Each row is where one point has got to under a steady rotation. How many ticks took it there?
The counts run from 0 to 200.
5,23,-7,11,-7,2,-1,7,-34,-13,7,-17,0,11,-1,18,15,0,-11,-2,-7,-23,3,-25,1,12,-37,-10,12,-15,7,-26,18,0,-19,4,3,11,-27,8,-12,28	9
5,17,-11,3,8,-6,-3,4,-47,6,4,-15,3,26,-17,9,14,4,1,14,-15,-20,4,-4,2,3,-33,-1,26,-24,12,-16,10,-5,-15,20,14,-1,-10,-5,1,-8	13
20,19,15,16,-11,3,16,3,3,11,13,-22,6,5,4,-6,-4,18,0,0,-14,-29,1,-27,11,-16,-8,5,17,-22,19,-15,18,0,-12,-16,-10,8,-20,13,3,35	140
5,20,-14,17,-5,7,10,16,-14,9,17,9,10,14,-1,24,-1,-16,20,-23,9,-23,-38,-15,14,-23,-11,-4,-9,-6,17,-16,9,-16,-19,-16,14,-1,-14,4,0,8	54
18,16,-9,25,-15,4,35,2,0,6,2,13,-1,5,12,27,-20,5,-2,-3,-1,1,-2,-22,22,-8,-6,2,23,-18,5,-1,28,-26,6,0,18,2,-31,1,7,2	167
10,20,-25,14,-6,-13,20,1,-14,12,11,-2,-7,37,-16,11,2,-11,6,21,-21,-22,-14,-11,11,-12,-22,7,22,-8,8,-6,15,-14,8,28,13,-4,-11,8,5,-14	30
5,4,1,24,1,-20,17,-11,-30,26,15,27,7,21,-19,15,-10,-10,-8,-10,-10,-20,-23,7,3,-10,-4,-5,15,-28,6,17,1,-13,-3,-16,13,17,-7,-20,11,-5	75
3,15,2,1,15,2,-10,-6,-20,-14,-2,-15,7,16,11,-3,11,14,18,3,14,-25,-21,-37,14,0,-25,4,7,-17,16,-17,14,-13,-17,5,-8,-6,-29,-3,15,31	127
14,11,2,6,14,-21,18,-4,-34,22,-9,7,-2,37,-2,-22,-5,5,12,14,-1,-30,-16,-17,0,1,-7,0,32,-8,5,3,3,-4,12,19,-15,6,-16,-4,14,14	120
4,33,12,18,-2,1,5,-7,7,-1,11,-16,-6,5,-6,16,-12,17,-10,9,-23,-11,0,-23,15,-12,-1,9,20,-43,25,-10,15,-3,11,3,14,-12,-4,-3,23,0	153
6,26,-9,19,-13,-9,17,12,-13,12,35,-19,-5,34,-18,-5,7,-7,-2,19,-22,-25,-6,-19,4,-6,-8,6,16,-3,-5,-14,10,-4,-2,16,28,7,-2,22,-3,-6	28
-2,3,-7,11,-1,-5,-11,-8,-28,0,11,-14,0,18,14,-21,4,18,17,10,-13,-39,-1,-4,31,-19,-17,13,24,-17,6,-18,6,-12,-4,3,3,-3,-25,-11,8,8	133
10,37,8,23,-2,3,18,13,4,13,13,4,5,13,-14,23,-23,-7,3,-4,0,-30,-34,-35,-4,-23,9,-3,-4,-7,16,-6,6,-3,5,-11,7,-5,-1,13,7,10	51
3,24,6,15,-10,-2,-2,16,-35,-11,18,-16,4,11,-7,9,18,11,-12,-3,-14,-25,3,-24,-2,7,-26,-8,8,-13,5,-26,18,7,-25,8,13,9,-15,12,-8,22	10
-20,2,3,29,2,-29,22,-32,-24,11,7,8,-4,27,-1,7,-22,-7,-7,10,-1,-12,-2,-19,-9,1,-2,2,28,-19,14,14,9,-3,5,-15,-7,14,-13,-15,1,-8	92
1,35,2,18,4,4,3,-12,4,3,1,-18,-4,8,-3,24,-16,6,-2,11,-14,-6,3,-24,19,-13,-5,10,18,-45,27,-12,21,-10,3,-5,9,-14,-9,-12,17,-3	154
1,14,6,17,1,2,11,-4,-17,5,-4,-15,-6,23,-22,11,-11,25,-10,30,-15,-18,11,-23,-9,-14,-31,13,34,-27,22,1,7,-4,7,20,4,-2,-6,-8,1,-8	18
-29,-9,-1,26,-15,-24,9,-15,-31,0,34,12,3,18,4,-11,-13,8,-8,-4,-1,-14,7,-13,0,-3,4,6,23,-13,-1,5,8,-5,-10,-20,18,21,-19,-12,-2,-10	89
3,26,14,20,-17,-2,7,-1,6,-8,16,-8,-6,1,-2,7,-13,29,-13,1,-23,-14,3,-26,21,-14,2,9,22,-39,15,-8,17,-5,6,4,19,-8,-14,2,24,-2	152
-14,25,15,17,-6,-23,29,-11,-19,6,19,4,4,25,-5,9,-6,-7,-8,-7,9,-9,-5,-40,-25,13,10,-11,12,-15,15,3,8,6,-10,-21,-10,22,-2,10,-1,11	96
1,-6,-4,27,-11,-18,22,-9,-22,14,10,30,4,18,-9,24,-11,-6,-4,-17,-7,-17,-21,9,8,-9,-13,-4,14,-24,10,15,6,-21,-3,-16,3,18,-16,-21,8,3	76
-28,10,0,19,9,-10,8,-19,-25,-16,-8,-3,-6,20,18,0,-16,3,14,7,20,-12,-1,-46,-3,1,-9,2,17,-6,20,-8,12,-4,0,-9,-18,-2,-27,-11,1,11	110
-17,21,12,27,-1,-7,3,4,-25,-11,-1,15,16,6,-20,10,-13,11,-20,-4,-2,-30,-7,-39,-12,-13,-11,-7,-4,-25,26,3,0,-3,14,-3,9,2,6,-9,-5,-1	198
15,3,-1,18,9,-6,5,-9,-33,20,-10,1,-2,18,-2,7,-15,8,-16,24,-10,-28,5,-15,1,-2,-22,4,40,-12,-8,-2,13,-6,4,1,3,11,-29,-18,-5,15	2
5,19,-7,22,4,-1,11,5,1,22,12,2,-6,30,-15,2,-25,-1,9,23,-4,-28,-20,-17,5,-36,6,14,19,-4,4,4,6,-14,17,3,22,-7,-4,-2,6,-15	46
-26,9,21,14,-5,-19,12,-7,-26,-12,8,11,-8,26,1,-18,-16,23,-6,4,11,-13,0,-46,-12,1,4,2,27,-9,16,5,4,4,10,10,3,2,-17,-3,16,2	107
-4,10,13,26,7,6,-2,-1,-6,10,6,16,4,13,-19,19,-31,17,0,3,6,-23,-22,-18,-2,-36,-1,9,10,-25,20,12,-2,-13,6,-15,18,-4,-3,-23,19,-13	63
10,20,21,24,-5,-3,6,3,-17,0,3,-1,-3,6,-5,7,-10,14,-32,11,-12,-31,5,-38,-11,6,-16,-8,22,-10,-3,-9,15,5,1,0,5,13,-21,8,-6,30	5
7,28,2,4,6,-8,-3,4,-47,3,9,-18,1,26,-21,4,16,5,-6,10,-17,-21,3,-10,-10,7,-25,-4,17,-24,10,-17,6,4,-11,20,22,-1,-2,4,4,-1	12
4,34,-7,13,-3,0,22,8,1,-1,-3,-4,-4,28,-21,29,-8,3,8,8,-4,-12,-14,-35,-3,-20,-12,5,10,-23,37,-4,10,-8,6,22,0,-16,2,10,10,-6	35
10,29,-14,17,12,3,10,-9,-11,12,11,-37,4,29,-10,14,-2,-12,3,28,-2,-17,-2,-33,-6,-5,-26,13,9,-12,10,-11,19,-5,-9,0,16,3,-5,11,-9,5	24
-1,12,-10,24,10,1,0,-17,-28,25,18,-2,17,9,-1,21,-12,-22,7,-5,5,-25,-25,-2,4,-12,-12,4,-5,-13,3,-5,6,-16,-16,-39,17,10,-8,-18,-4,1	70
9,9,-7,16,-14,-4,4,-4,0,-4,12,-3,-6,12,8,9,-1,19,-1,2,-19,-16,-4,-10,38,-12,-21,8,27,-33,6,-3,20,-22,0,12,14,-2,-29,-10,22,1	150
-25,22,9,16,1,-8,6,-5,-27,-8,14,-13,1,17,14,-18,-11,7,11,5,16,-23,3,-47,-7,2,5,0,11,5,10,-18,10,6,-9,-18,-8,2,-14,8,-1,19	112
-21,4,10,17,-7,-4,5,-8,-25,-16,32,3,13,7,2,12,-2,8,-4,-24,21,-3,-9,-23,-7,0,-15,-4,-2,-24,21,0,14,-11,-36,-25,18,14,-19,-8,2,3	83
12,23,-3,12,7,1,-1,-7,-29,-7,-11,-13,1,10,-4,26,9,-9,-13,9,-5,-22,-5,-26,-3,15,-33,-5,12,-17,6,-20,18,-3,-11,2,1,8,-25,-2,-7,28	8
-3,23,-9,14,-18,15,12,22,-2,-16,24,-14,2,16,-1,14,-5,15,19,-4,13,-12,-8,-35,8,-25,-13,10,0,-7,25,-23,13,-10,-19,5,13,-12,-9,16,-1,0	38
12,8,8,24,-15,-1,10,0,-20,0,0,3,-5,5,5,7,-15,15,-26,11,-11,-30,7,-31,0,0,-24,-2,30,-7,-10,-8,17,-1,1,-3,4,13,-35,4,-10,27	4
6,32,1,18,6,8,10,-1,-3,8,18,-37,7,25,-13,11,-7,0,-7,28,-5,-14,9,-41,-14,-9,-22,13,10,-12,9,-11,17,-1,-7,-2,16,3,3,14,-9,6	23
